 -3 -50  44  -7
-30  49 -10  51
-13   9 -48  41
-15  50 -32  -4
  2   9  29  24
-40  22 -35  48
 51  34 -25 -10
-43 -13  44  38
 47  17  -8 -27
 32 -15 -11 -49
-20 -43  37  44
->
-20 -43  37  44
 -3 -50  44  -7
-30  49 -10  51
-13   9 -48  41
-15  50 -32  -4
  2   9  29  24
-40  22 -35  48
 51  34 -25 -10
-43 -13  44  38
 47  17  -8 -27
 32 -15 -11 -49

 13 -22  52 -55
-34  39  41  21
 49  15  -2  21
->
 49  15  -2  21
 13 -22  52 -55
-34  39  41  21

  9  13 -24   5  11
 14  16 -19  -2  16
  6  12  -9  -2  13
 13 -50  27   0 -16
 -6  -3  10 -56   1
 14 -55  26  -3 -16
  6  11   3  -6   7
-13  17  13   4   8
->
-13  17  13   4   8
  9  13 -24   5  11
 14  16 -19  -2  16
  6  12  -9  -2  13
 13 -50  27   0 -16
 -6  -3  10 -56   1
 14 -55  26  -3 -16
  6  11   3  -6   7

 26  -2   7  -2  -5  22  13
-11 -16 -13 -23  13 -24 -50
->
-11 -16 -13 -23  13 -24 -50
 26  -2   7  -2  -5  22  13

 12 -17  47 -24 -38  63  40 -44
 -5  -9  -1   4   2 -32   0  21
  4  -8 -28 -20 -18  13  -9   4
 18 -19 -11 -22  22  -5  11 -15
-30  -3 -31 -35  -1  57  -9  20
 14  58  -8 -24 -54 -52 -28  -3
-13  27  30  19  -5  10  18  -4
-10 -13 -21 -14  20  27  -5   3
-10  12   3   3  16  -8  -8   9
 -3  10   2  17   5   6  -7  -7
->
 -3  10   2  17   5   6  -7  -7
 12 -17  47 -24 -38  63  40 -44
 -5  -9  -1   4   2 -32   0  21
  4  -8 -28 -20 -18  13  -9   4
 18 -19 -11 -22  22  -5  11 -15
-30  -3 -31 -35  -1  57  -9  20
 14  58  -8 -24 -54 -52 -28  -3
-13  27  30  19  -5  10  18  -4
-10 -13 -21 -14  20  27  -5   3
-10  12   3   3  16  -8  -8   9

  8 -56 -37   4  -3   3  -5  17  15  16
 -2  36 -50   8  15  21  -6  -6  -5  -6
->
 -2  36 -50   8  15  21  -6  -6  -5  -6
  8 -56 -37   4  -3   3  -5  17  15  16
